In the data rows, zero lies at 4.5, halfway between 4 and 5.
Some points:
Array([2, 6, 8, 6, 5, 5, 4, 7, 5, 3, 3, 3, 6, 6, 6, 3, 2, 5, 3, 7, 5, 6, 4, 6, 4, 5, 4, 6, 3, 7, 4, 5, 5])
Array([4, 4, 3, 6, 5, 6, 6, 7, 5, 7, 3, 4, 3, 5, 5, 5, 5, 6, 3, 3, 5, 5, 5, 8, 5, 4, 4, 3, 4, 6, 6, 5, 4])
Array([6, 3, 6, 5, 5, 6, 6, 5, 6, 5, 6, 2, 3, 3, 5, 5, 7, 4, 4, 5, 7, 6, 4, 9, 5, 3, 5, 5, 3, 5, 4, 5, 8])
Array([2, 4, 5, 5, 4, 4, 4, 5, 4, 4, 4, 3, 8, 6, 4, 4, 3, 6, 3, 2, 4, 2, 5, 3, 4, 4, 3, 4, 5, 4, 4, 4, 6])
Array([5, 4, 5, 6, 4, 3, 4, 6, 6, 4, 6, 3, 2, 6, 4, 4, 4, 5, 4, 6, 5, 4, 3, 5, 5, 3, 4, 5, 5, 5, 5, 3, 6])
Array([7, 6, 3, 4, 4, 4, 5, 5, 3, 5, 4, 5, 4, 2, 3, 4, 2, 5, 5, 5, 3, 3, 5, 3, 3, 4, 3, 5, 6, 3, 1, 5, 4])
Array([5, 1, 5, 7, 5, 4, 6, 3, 7, 5, 7, 4, 3, 7, 3, 6, 4, 3, 8, 2, 7, 5, 4, 4, 4, 4, 8, 2, 4, 6, 7, 6, 6])
Array([7, 5, 2, 5, 6, 4, 6, 1, 4, 6, 7, 7, 6, 3, 4, 8, 8, 2, 4, 6, 5, 5, 4, 4, 6, 4, 6, 2, 4, 7, 4, 6, 2])
Array([5, 1, 3, 5, 6, 5, 7, 6, 5, 6, 4, 5, 2, 3, 3, 5, 3, 4, 4, 3, 6, 3, 5, 6, 5, 6, 5, 3, 6, 3, 3, 5, 4])
Array([5, 5, 7, 4, 3, 4, 4, 3, 5, 3, 5, 4, 3, 5, 6, 4, 3, 4, 2, 6, 4, 5, 4, 4, 4, 3, 5, 5, 3, 6, 4, 3, 4])
Array([7, 5, 5, 4, 5, 2, 4, 5, 4, 6, 2, 5, 3, 5, 4, 4, 5, 6, 3, 3, 4, 5, 5, 3, 4, 4, 3, 4, 3, 7, 4, 2, 3])
Array([4, 3, 3, 3, 5, 3, 2, 4, 3, 2, 4, 4, 3, 7, 4, 3, 5, 6, 3, 5, 3, 3, 5, 3, 3, 4, 5, 5, 7, 1, 2, 4, 6])
Array([4, 5, 7, 5, 8, 5, 3, 7, 5, 4, 0, 4, 4, 3, 6, 4, 3, 8, 5, 7, 5, 4, 4, 4, 5, 4, 2, 5, 5, 6, 5, 3, 6])
Array([1, 4, 5, 6, 4, 4, 5, 6, 5, 4, 4, 4, 3, 7, 4, 4, 3, 5, 3, 5, 4, 5, 4, 2, 4, 4, 4, 4, 4, 5, 6, 5, 5])
Array([6, 6, 4, 3, 4, 3, 4, 5, 3, 4, 4, 5, 5, 4, 2, 3, 3, 6, 4, 5, 3, 3, 9, 3, 3, 3, 4, 6, 7, 4, 2, 9, 5])
Array([7, 5, 2, 4, 4, 3, 4, 2, 4, 6, 5, 5, 3, 3, 3, 4, 5, 4, 4, 6, 5, 6, 3, 3, 4, 5, 3, 4, 3, 6, 3, 3, 4])
Array([6, 4, 6, 2, 0, 6, 3, 3, 2, 2, 6, 5, 3, 2, 7, 3, 8, 2, 5, 6, 2, 6, 4, 6, 4, 3, 4, 7, 3, 6, 4, 3, 4])
Array([1, 6, 3, 6, 5, 3, 5, 3, 5, 7, 6, 5, 5, 6, 4, 6, 8, 3, 7, 3, 5, 5, 6, 6, 6, 6, 7, 2, 5, 5, 6, 4, 5])
Array([5, 1, 3, 5, 6, 2, 7, 4, 6, 7, 6, 6, 7, 4, 2, 7, 6, 3, 6, 7, 5, 3, 5, 4, 5, 6, 6, 3, 7, 2, 5, 5, 2])
Array([2, 5, 7, 5, 2, 5, 3, 4, 5, 3, 5, 3, 4, 7, 4, 3, 4, 4, 3, 6, 6, 2, 2, 5, 5, 5, 5, 6, 6, 2, 4, 4, 7])
Array([6, 5, 5, 2, 1, 5, 3, 5, 3, 3, 6, 4, 6, 4, 5, 3, 3, 2, 4, 6, 2, 4, 2, 4, 5, 5, 5, 7, 6, 3, 3, 3, 6])
Array([2, 5, 6, 4, 4, 4, 3, 4, 6, 2, 5, 3, 4, 6, 5, 3, 3, 5, 3, 5, 6, 4, 4, 5, 4, 4, 5, 6, 4, 6, 6, 2, 8])
Array([5, 6, 7, 5, 5, 5, 4, 5, 5, 3, 3, 4, 9, 7, 7, 3, 5, 6, 3, 2, 5, 7, 5, 6, 4, 3, 4, 6, 2, 5, 3, 3, 5])
Array([6, 5, 6, 1, 3, 9, 3, 5, 1, 3, 4, 8, 5, 5, 8, 3, 4, 4, 4, 6, 0, 2, 5, 6, 9, 9, 6, 6, 6, 2, 7, 8, 3])
Array([4, 5, 5, 6, 5, 4, 5, 5, 7, 5, 3, 2, 5, 1, 5, 4, 8, 5, 5, 2, 7, 7, 4, 6, 3, 4, 5, 4, 3, 6, 8, 5, 7])
Array([4, 3, 5, 5, 6, 3, 5, 6, 5, 7, 2, 4, 5, 6, 5, 4, 4, 8, 3, 2, 5, 3, 7, 3, 4, 4, 2, 5, 6, 2, 4, 4, 6])
Array([4, 5, 7, 5, 9, 5, 2, 5, 5, 2, 2, 2, 5, 5, 5, 3, 4, 7, 4, 2, 4, 5, 2, 4, 4, 4, 3, 6, 4, 5, 5, 2, 7])
Array([2, 8, 3, 6, 5, 3, 8, 0, 5, 6, 8, 7, 4, 6, 6, 7, 4, 2, 8, 7, 5, 7, 4, 3, 6, 5, 7, 2, 2, 5, 4, 7, 2])
Array([7, 3, 4, 7, 6, 4, 6, 3, 7, 7, 4, 3, 2, 6, 3, 6, 4, 4, 7, 2, 5, 7, 4, 6, 3, 3, 5, 2, 2, 5, 7, 7, 5])
Array([6, 4, 4, 5, 4, 3, 7, 8, 4, 7, 3, 5, 3, 6, 4, 5, 4, 7, 3, 4, 5, 6, 5, 3, 5, 4, 3, 4, 4, 6, 3, 3, 4])
Array([6, 4, 3, 4, 3, 6, 1, 3, 4, 2, 7, 4, 8, 3, 6, 2, 7, 3, 5, 4, 3, 6, 3, 5, 3, 5, 4, 7, 2, 6, 0, 3, 3])
Array([2, 2, 2, 5, 6, 7, 7, 4, 6, 7, 6, 6, 9, 5, 3, 6, 9, 3, 7, 6, 5, 3, 4, 3, 6, 6, 7, 2, 5, 3, 5, 6, 3])
Array([5, 6, 7, 1, 2, 8, 3, 4, 1, 2, 6, 6, 4, 2, 9, 3, 3, 4, 5, 6, 1, 3, 4, 6, 9, 9, 6, 6, 7, 2, 5, 7, 3])
Array([7, 7, 4, 5, 5, 3, 5, 7, 4, 5, 1, 5, 3, 1, 3, 4, 4, 7, 6, 6, 4, 3, 5, 4, 3, 4, 3, 6, 6, 2, 2, 4, 4])
Array([5, 4, 2, 3, 4, 3, 5, 7, 3, 5, 2, 6, 8, 1, 2, 5, 3, 7, 5, 6, 2, 3, 9, 3, 3, 3, 2, 3, 5, 5, 3, 5, 4])
Array([2, 5, 6, 4, 5, 4, 4, 5, 5, 4, 5, 3, 3, 5, 5, 4, 4, 5, 4, 4, 4, 5, 4, 4, 4, 4, 4, 5, 3, 6, 4, 2, 5])
Along one direction, these points spread out more than along any other. Take the direction at right angles to it along which they spread out most. Go by this last direction. How far along it is each point below, from 0 to 99? 50 is the average, and the first point above lies past it. One standard deviation of the points above along it is 16.
Array([3, 4, 5, 6, 3, 4, 6, 2, 6, 6, 6, 5, 4, 2, 5, 5, 8, 3, 5, 2, 6, 6, 3, 6, 5, 4, 6, 3, 3, 6, 7, 7, 4]) 43
Array([5, 8, 4, 7, 6, 8, 3, 6, 7, 3, 4, 1, 4, 6, 9, 3, 5, 5, 2, 4, 7, 8, 4, 9, 7, 4, 2, 6, 2, 5, 9, 3, 6]) 68
Array([2, 0, 3, 6, 7, 3, 5, 4, 6, 6, 6, 5, 6, 2, 3, 8, 4, 3, 9, 2, 8, 3, 5, 5, 5, 5, 9, 2, 6, 3, 7, 6, 3]) 42
Array([7, 5, 5, 3, 1, 9, 4, 5, 3, 4, 5, 4, 3, 6, 4, 3, 8, 4, 8, 5, 4, 5, 6, 4, 1, 6, 2, 6, 4, 6, 3, 2, 5]) 45
Array([4, 5, 6, 2, 3, 4, 3, 4, 2, 3, 5, 6, 3, 2, 4, 3, 3, 5, 4, 6, 2, 4, 4, 2, 5, 6, 5, 5, 6, 1, 4, 5, 4]) 33
Array([2, 8, 3, 5, 7, 3, 7, 2, 5, 5, 6, 8, 2, 7, 6, 8, 3, 2, 7, 1, 4, 6, 4, 2, 6, 4, 7, 3, 3, 6, 4, 7, 0]) 36
Array([5, 6, 4, 1, 2, 5, 4, 5, 2, 5, 5, 7, 8, 3, 2, 4, 3, 4, 4, 5, 3, 3, 3, 4, 3, 2, 4, 4, 5, 3, 4, 3, 2]) 36
Array([7, 6, 3, 4, 5, 4, 6, 3, 2, 6, 6, 7, 6, 3, 3, 5, 3, 3, 4, 7, 3, 3, 5, 3, 2, 4, 3, 3, 5, 4, 4, 3, 3]) 37
Array([4, 0, 3, 5, 4, 6, 6, 4, 6, 6, 3, 4, 4, 6, 2, 5, 3, 5, 3, 1, 6, 2, 3, 7, 4, 6, 3, 3, 7, 2, 6, 5, 6]) 57
Array([5, 5, 7, 4, 3, 4, 3, 4, 5, 2, 5, 2, 6, 7, 6, 3, 4, 5, 3, 5, 6, 6, 3, 5, 4, 3, 5, 6, 3, 6, 6, 3, 6]) 61
